Each named move below is a turn or a mirror, shown by a few rows before and after it. Which moves, in which order, take the first row of each later pair to the second? The first pair is answered.
T:
[-22  -5 -31   3  13  -1   3  -9  21]  ->  [ -9  -1 -17   5  10  17 -11 -17  31]
[ 7  2 14 -7  4  3  1 -1 17]  ->  [ -3  -4  -1 -10   7 -12  13   6   9]
[ -1  -8 -13  11  -1  13   5 -15  -2]  ->  [ -3  -9 -15  11   1  10   6 -15  -2]
[-20 -10 -28   0   7   0   4   1  -6]  ->  [ -3   0  -4   6   1  27 -18 -11   9]
G:
[-24 -17 -18   5   7   5 -28 -14  -1]  ->  [-10 -15  -2   4   3  15 -39 -10  -4]
[ 36  12  44  -8 -11   4   8   4  -4]  ->  [ 28  18  32 -10 -13  -9  34   4  12]
[ -9 -25  -8   9  -2  17 -31  28 -37]  ->  [  8 -18  13   5 -13  19 -30  36 -32]
[-23  -8 -29   5  18  -9   8   3  -9]  ->  [-17 -12 -22   7  20   2 -10   0 -22]
C:
[  7   8 -10  14  -1  17  -7 -32   3]  ->  [ 13  16  -3   7 -15   7  16 -19  22]
[  1 -15  12  -6  -9  12 -21  21 -11]  ->  [  2 -10  11   2   0  22 -28   2 -10]
[ -1 -10 -16  -3 -15  -7  -9  38 -21]  ->  [ -3  -8 -19  11   2  13 -28   9 -30]
Pairs:
(two moves a pair)
[  6   9   1  13   3  11 -14 -23  -7]  ->  [ 16  18  14   4 -13   4   5 -10   9] : G C
[ -3  14  -4   7 -12 -22  30  -4 -15]  ->  [ -9   3 -13  10  -1 -18  10  -4 -36] : C C
[-20 -20 -16 -13 -11   0  -9  38  -2]  ->  [ -7 -17  -2   0  -2  23 -41  16 -15] : C G
[-17  -7 -12   5  21  25 -38 -17  22]  ->  [-30  -1 -33  -3  15 -17  17  -2  27] : C T
[ -9   5 -14   1  10 -11   3 -17  10]  ->  [ -3   0  -8   4  14  -1 -16 -18  -4] : G G
[ 14  19 -16  16  10 -10  14 -27  -3]  ->  [ 18  23  -5   6  -3 -17  28  -9   9] : T C
[  1  11   6  -3 -11   4   8   0  34]  ->  [-18   3 -18   0   2  -1   7  -9  28] : G G
[ -5  21 -21   3   1  11  22  -2  43]  ->  [-20   0 -41  -5   6  -2  16  24  23] : C G
[ 11   5  16 -18   3  12 -15  -7 -15]  ->  [ -3   3  -5 -20   8 -15  14   2 -23] : C T
[-25  -1  -6 -19 -18  -5   5  10  17]  ->  [-19  -4   3 -15 -14  14 -24   3  12] : C T
[ 10   6   5  -6  -5  -4  -3  15 -34]  ->  [ 11  12   6  -8 -10 -11  13  19 -22] : G G
[  6  29  11  11   8  -4  26 -27   7]  ->  [ -7  21  -6  15  18  -4  18 -33   0] : G G
[ -7 -15  -6 -25 -11 -13   0  29  16]  ->  [ -5 -22  -3 -16   1  12 -38  11   2] : C T
[ 20  10  29  -6   7  34 -23 -12   1]  ->  [-10 -11 -19 -12  20 -14  10  13 -41] : T G
[ 14   1  22   8   9  29 -21 -13  -5]  ->  [ -8  -1 -11  -2   8 -21  38  11 -13] : C T
[ 11   1   3   1  -2  -6  -6  -8 -27]  ->  [  9   6   1   4   1 -10   3 -14 -23] : C T
[  3  -4  10 -19 -18 -10  13  36   2]  ->  [  4 -15  14 -11  -6  12 -28  22 -16] : C T
[ 11  -3  12   7   6   6 -23   1 -34]  ->  [  8  -3   7  -2  -1 -16   3  18 -36] : G T
[-11 -27  -7  13  -2   3 -22 -17 -12]  ->  [  1  -8   8  17  -8  12 -11 -32   8] : C G
[ 22   8  25 -12  -6   4   3  14   6]  ->  [  1 -10  -1 -11   8 -10  -1  22 -25] : T C
[ -2   2 -13  14  23 -18  15 -20 -43]  ->  [ 17   2  13  14  14  -5  -4 -16 -49] : G G
[  2  11  -1 -11  -7  -7  22   4  10]  ->  [-13   1 -20  -6   7  -7  13  -4  -2] : G G
[ 17   4  18   9   7   0   8 -12   1]  ->  [  9   5   7  10   9  -7  20 -13   9] : G G
[ -2  -4  -3  15  18   8 -25 -29 -29]  ->  [ 22  20  28  13  -1  13  -7 -30   0] : G C
[ 21  19  10  -2  -7  -6  17  -6 -10]  ->  [  7  16  -7  -2  -1 -15  25 -12  -8] : G G
[  9   2   9  -6 -14 -14  14  25 -11]  ->  [  8  -6   8  -4  -7  -9  -4  23 -26] : C G
[-13  -9  -9   6  12  15 -28  -5   3]  ->  [-20 -15 -21   0  10  -6  -7  11 -11] : G T
[ 0  1  0  1 -4 -4  7  4  4]  ->  [ 3  0  5  1 -5  4 -5  3  4] : C T
[ 29  20  19  -7 -16   4  13 -14   3]  ->  [  6  18  -9  -6  -7 -11  33 -18  12] : G G
[ -3  -4   8 -14  -3   8 -14  21  23]  ->  [-10  -6  -2 -12  -1   2  -4  22  29] : G G
[-3  4  2 -3 -5 -3 12  6 12]  ->  [-13  -2 -12   1   5  -3   8  -1   5] : G G
[ 14  -8   3 -13 -13 -25  22  16 -11]  ->  [ 12 -19  -1  -9  -5 -15  -1  12 -33] : C G
[ -1 -10   1 -16 -17 -17  21   7  12]  ->  [  7  -4  15  -9 -14   9  -7 -13  27] : G T
[-12   2  -4   8  15   0 -17 -12   7]  ->  [-12   5  -7   7  13  -8  -3 -14  13] : T C
[-12  -8  -4  -4   4  -2   2   7 -15]  ->  [ -5  -8   5  -6   0   2  -5  10 -20] : G G
[ -2  18  -4   6  -3 -25  38 -18  14]  ->  [-20  -6 -24  -1   5 -34  26   4 -14] : C G
[-23  -6 -15 -11   1 -15   0  23  14]  ->  [-26  -8 -20   3  15  -1 -22   2   1] : G C
[-12 -10 -22  -1   7   0 -17   0 -11]  ->  [ -2  13 -11   5   2   6   3 -21  20] : C C
[-11  -4   0  12  -6   7  20  12   2]  ->  [ -7  -7   7   9 -10  15  10  15   3] : T C
[  8   1  13  -9 -22 -12   5  15  -9]  ->  [  7  -4  13  -8 -18  -4 -13  13 -19] : T C
